Each row has a name. Each piece below is followed by the name of the row it came from, unless a question asks for something else. Each question is about the rows just above it. Places in a row count from 0.

[137  86 135  90 105  83 113 160 109 122 149 104  59  95 116] -> J_338
[147 170 154 164 108 106  78 113 103 141 152 140 137 178 159] -> J_521
[ 91 163  86 173 144 143 152 134 177 187 105  99 163 144 123] -> J_782
[161 110 164 105 113 109  59 122  83 105 149 160 104 125 137] -> J_862
[122 149] begins in row and place : J_338, 9
Where does [113 109  59 122  83 105 149 160 104 125 137] start? Give its row and place. : J_862, 4
Where does [113 109  59 122  83 105 149 160 104] start? Give its row and place. : J_862, 4
Where does [134 177 187 105  99 163 144] start? Give its row and place. : J_782, 7
Row and place where [154 164 108 106  78 113 103 141 152 140 137] starts: : J_521, 2

[105 130 142 163 127 134 117 163 113 121 153 122 108 118 133 154 123  97
 166 135 163 150 121 121 142 167 150 115 137 106 139  97 115 111 114] = J_100
[116 131 126 161 163 121 134 127 113 117 153 124 113 140 125 189 137  99
 180 130 161 153 117 117 148 163 144 158 136 116 164  99 121 108 117] = J_517
[120 120 135 102 109 117 130 115 134 125 110 125 129 113 139  84 120 143
  95 132 102 101 139 139 110 108 121  95 120 125 100 142 119 145 141] = J_747
[ 94 106 126 121 136 105 128 124 123  99 155 107 100 149 124 175 145  96
 153 125 121 113 120 120 112 130 126 175 117 109 160  92 103 117 134] = J_6
[121 136 105 129 164 110 139 107 103 111 134 122 108 118 133 154 123  97
 166 135 163 150 121 121 149 167 150 115 137 106 139  97 113 111 114] = J_663
Row and place where [121 136 105 128] starts: : J_6, 3
[180 130 161 153 117 117 148 163 144 158 136 116] begins in row and place : J_517, 18
Row and place where [163 121 134 127 113 117 153] starts: : J_517, 4

[154  76 103  85 152 142 141 125 165 128 156 147 114 124 119] = J_514
[132 155 160 132 128 126  96 145 171 113 192 163 112 138 148] = J_968
[123 145 150 110 134  92 132  90 127 134  77 100 141 114 109] = J_166
[129  67 147 104 132 134 146 140  95 128  92 111 172  95 154] = J_187
[121 153 123 156 136 144 124  95  80 137  89 137 152  81 131] = J_459
[105  90  92 110 145 150 127 132 134 114  94 100  77 141  93] = J_375
Where does [127 134  77 100 141 114] start? Give its row and place. : J_166, 8
Row and place where [160 132 128 126  96 145] starts: : J_968, 2
Where does [ 90  92 110 145 150 127 132 134] start? Give its row and place. : J_375, 1
Where does [145 171] start? Give its row and place. : J_968, 7
Where does [156 136 144] start? Give its row and place. : J_459, 3

[105 116 138 135  75 144  97 173] : J_769
[173 133 149 128 176 109 150 101] : J_376
[126 108 153 131 123  96 141 106] : J_114
[128 178 133 147  86 129  94 167] : J_613
[126 119 141 140 108 121 106 150] : J_267
[113 150 101 147 153 132 145 121] : J_203
[108 123 131 153  96 126  98 165] : J_336
[132 154 114 157 172 122 150 119] : J_796
Where does [108 123 131 153  96 126] start? Give its row and place. : J_336, 0
[128 176] begins in row and place : J_376, 3

[134 112 139 129 155 115 152 129 133 136 116 135 127 110 117 143 145 119
 111 149 161 124 119 129 128 148 127 127 137 126 116 127 136 126 127 116
 137 136 148  93 130 117 121 124 143 134 124 119 145 160 115 155 139 147
 120 117 109]  J_522
[134 126 139 129 155 115 152 129 133 136 116 135 127 110 117 143 145 119
 111 149 161 124 117 129 128 148 127 127 137 126 116 127 136 126 127 116
 137 136 148  93 130 117 121 124 143 134 124 119 145 160 115 155 139 114
 120 117 109]  J_233
[134 112 139 129 155 115 152 129 133 136 116 135 127 110 117 143 145 111
 119 149 161 124 119 129 128 148 127 127 137 126 116 127 136 126 127 116
 137 136 148  93 130 117 121 124 143 134 124 119 136  72 138 102 127 105
 131 113 129]  J_20
asked: [134 126 139 129 155 115 152 129 133 136 116 135 127 110 117 143 145 119
 111 149 161 124 117 129 128 148 127 127 137 126 116 127 136 126 127 116
 137 136 148  93 130 117 121 124 143 134 124 119 145 160 115 155 139 114
 120 117 109] : J_233
[119 111 149 161 124 119 129 128 148] begins in row and place : J_522, 17
asked: [134 112 139 129 155 115 152 129 133 136 116 135 127 110 117 143 145 119
 111 149 161 124 119 129 128 148 127 127 137 126 116 127 136 126 127 116
 137 136 148  93 130 117 121 124 143 134 124 119 145 160 115 155 139 147
 120 117 109] : J_522

[160 126 155 148 134 141 120] : J_223
[170 111 122 123 111 141 120] : J_571
[111 111 170 122 123 143 184] : J_276
Where does [111 122 123 111] start? Give its row and place. : J_571, 1
Where does [111 111 170 122 123] start? Give its row and place. : J_276, 0
Where does [170 111 122 123 111 141] start? Give its row and place. : J_571, 0
[170 122 123] begins in row and place : J_276, 2

[144 156 100 175 158 127 149  71 136  76 150  79 178 103 146 126  87 163
  76 116] = J_960
[157 181 165 169 134 139 112  72  95 133 141 164  91 131 177 122 154 141
 131  95] = J_39
[144 156 100 175 158 127 149  71 136  76 150  79 178 103 146 104  87  96
  76 116] = J_317
[164 147 109 179 114 166 140 129 167 129  80 176 118  95  99  90 132 181
  75 105] = J_976
[139 113  72  95 133 139 112  72  95 133 141 164  91 131 177 122 154 141
 131  95] = J_164
[164  70  96 139 166 165  87 119 108  95 172 162 146 176 166 181 121 112
 149 160] = J_556
Row and place where [146 104  87] starts: : J_317, 14
Where does [179 114] start? Give its row and place. : J_976, 3
Where do [139 113  72  95 133 139 112  72  95 133 141 164  91 131 177 122 154 141
 131  95] appear? : J_164
Which row holds [144 156 100 175 158 127 149  71 136  76 150  79 178 103 146 104  87  96
  76 116]? : J_317
Which row holds [157 181 165 169 134 139 112  72  95 133 141 164  91 131 177 122 154 141
 131  95]? : J_39

[ 63 151 150  89 177  82 185 145 132 107 142 167 187 112 104 167 176 158
  78  99 116 137 101 120 182]  J_492
[119 149 154 129 160 126 100 142  76  63 149 159 155 152 131 115 161 160
  67 141 143 136  86  90 159]  J_885
[101 147  78 127 140 138 142  76 100 136  87  86 108 146 139 106 100 103
  99 123 150 167 112 103 103]  J_121
[120 124 150  89 177  82 185 145 132 107 142 167 187 112 104 127 145 150
 146 155 118  84 154 139 142]  J_989
[120 124 150  89 177  82 185 145 132 107 142 167 187 112 104 167 176 158
  78  99 116 137  77 120 182]  J_995
[107 170 109 150 128 164 120 113 116  83 118 122 117 161 150  98 114 149
 104 158 142 109 141 114 122]  J_288
Row and place where [142  76 100] starts: : J_121, 6
Row and place where [104 158 142 109 141 114] starts: : J_288, 18
asked: [120 124 150  89 177  82 185 145 132 107 142 167 187 112 104 167 176 158
  78  99 116 137  77 120 182] : J_995
Row and place where [ 63 149] starts: : J_885, 9

[ 77 116 135 190 183 155  89  78 127] -> J_21
[137 196 179 152  78  87 123  78 122] -> J_749
[ 64 128  87 104 130 174 193 161 110] -> J_583
[124  92  98 129 168 198 164 120  60] -> J_247
Where does [174 193] start? Give its row and place. : J_583, 5
Where does [124  92  98 129 168] start? Give its row and place. : J_247, 0
Where does [89 78] start? Give its row and place. : J_21, 6

[132 168 106 128 143 191 143 174]  J_434
[ 67  83 168 140 158 143  98 107]  J_924
[186 141 165 162 158 143 191 107]  J_703
[ 80  82 158 190 169 101 113 118]  J_214
[183  79 109 173 183 171  93 190]  J_748
[165 162 141 186 169 170 110 140]  J_426
asked: [186 141 165 162 158 143 191 107] : J_703
Row and place where [165 162 158 143] starts: : J_703, 2
[165 162 141 186] begins in row and place : J_426, 0
Where does [165 162 141 186 169 170] start? Give its row and place. : J_426, 0
Row and place where [ 67  83 168 140 158 143] starts: : J_924, 0
[ 80  82 158 190 169 101] begins in row and place : J_214, 0
Which row holds [165 162 141 186 169 170 110 140]? : J_426

[103  65 180  81] : J_234
[ 67  68 134  68] : J_96
[ 68 132  68 130] : J_760
[103  65 174  68] : J_519
Row and place where [ 68 134  68] starts: : J_96, 1
[103  65 180  81] is in which row? : J_234
Row and place where [132  68 130] starts: : J_760, 1
Row and place where [180  81] starts: : J_234, 2
Row and place where [67 68] starts: : J_96, 0

[124 143 105 145 116 140 143  95 150 145 108  97 119 137] : J_150
[108 135 121 131 104 127 154  72  94 149 115 125 132 106] : J_469
[102 108 159 107 117 104 145  97 116 134 142 119 118  89] : J_684
[101 151 119 137 108 139 113 119 145 150 108 113 157 157] : J_54
[153 158 116 138 125 149 123 148 143 115 115 123 152 160] : J_158
[106  99 151 119 137 108 139 113 119 145 150 137 108  97] : J_572
Row and place where [ 99 151 119 137 108 139 113 119 145 150] starts: : J_572, 1
Row and place where [119 145 150 137 108  97] starts: : J_572, 8

[150  79 157  92 161 130 136 125 134 111 136 161 144  97 127 131 131 131
 127 129 143 127 130 128 101 131 134 143 122 120 136  99 143 148  85 132
 120 133 124 139 126 145 170  99 138 105 135 112]  J_741
[133 101 143 120 142 132 137 103 170  89 155 141 155  89 138 132 136 127
 117 134 137 119 121 144 103 131 122 159 124 121 122 103 145 125 120  99
 143 122 124 146 118 154 156 114 138 118 114 110]  J_638
[115 118 125 148  98 180  86 161 103 155 106 178 142 102 135 135 134 120
 123 126 142 118 128 144  98 134 129 163  99 136 120 117 125 145  86 136
 118 137 123 121 138 146 168 117 124 116 111 124]  J_828
[143 148  85 132 119 189  83 161 106 139 129 166 148  99 134 125 136 119
 120 130 147 125 120 142 105 139 114 151 113 149 113 111 114 155 107 136
 141 110 120 136 139 154 162 107 121 125 110 133]  J_857
Where does [121 138 146] start? Give its row and place. : J_828, 39
[143 148  85 132 120] begins in row and place : J_741, 32
Where does [159 124 121 122 103 145 125] start? Give its row and place. : J_638, 27

[145 149 118 154 107 123 118 128  94 112  80 185  83 180 116 118 135 104
 133 185  93  92 173 185 150 108  97  99 110  88 149 184 173 178 117 114]  J_525
[119 103 101 129 114  94 140 133 160 150 166  86 168  93 153 137  73 161
 140  90 175 170  86  98 124 104 160 164 153 143 107  82  94  91 150 139]  J_299
[129 118  97 120 103  87 106 105 159 110 146 149 151 141 113 103  75 103
 125 133 153 142 122 155 155  93 156 137 106 122 115 138 158 147 101 105]  J_263
[120 103] begins in row and place : J_263, 3
Row and place where [146 149] starts: : J_263, 10
[ 83 180 116] begins in row and place : J_525, 12
Row and place where [94 91] starts: : J_299, 32
[128  94] begins in row and place : J_525, 7

[170  86  90 168 142 126 165 114 129 109 136 165 147 110 159 169 140 131
 131 129 121 126  85 110 136 154  84 106 138 110 118 164 156] : J_898
[133 149  95 112 113 133 111  99 174 101 174 121 110 120 121 145 168 121
 109 159 165 151  88 123  95  99  86 134 174 158 170 104 100] : J_323
[118 115  94 158 133 144 166 159 101 155  96 160 141  76 162 134  97 157
 161  97 105 128 107 146 168 158 125 101  96 100 101 160 158] : J_92
[116  99  91 101 117 159 102 136 172 145 165 103 111  88 109 113 144 149
 133 148 166 158 101 158 126 106 112 127 170 167 170  98  95] : J_690
Row and place where [149 133] starts: : J_690, 17
Row and place where [133 148] starts: : J_690, 18

[142 122 139 132 127 115 129 118 124 117 126 144 143 129 129 123 115]  J_969
[146 106 117 140 135 147 144 140 146 132 148 124 117 125 113 153 137]  J_867
[148 113 130 128 125 126 119  87 119 147 128 128 131 136 144 135 109]  J_553
[160 128 121 122 109 111 132 124 128 130 122 122 122 125 129 123 126]  J_86
[119 109 118 120 144 146 116 129 129 132 149 126 102 115 118 143 121]  J_787
[112 126 111 113 102 109 104  83 140 115 114 116 108 136 145 124  82]  J_900
[151 157 149 133 121 120 136 126 117 111 107 130 142 115 156 102 126]  J_5
[144 141 146 116 115 121 136 124 110 103 128 132 131 134 142 114 133]  J_449
[105 110 134 127 139 154 114 150 111 137 137  80  63 134 131 108 150]  J_27
[105 110] begins in row and place : J_27, 0
[160 128 121 122 109 111 132 124] begins in row and place : J_86, 0

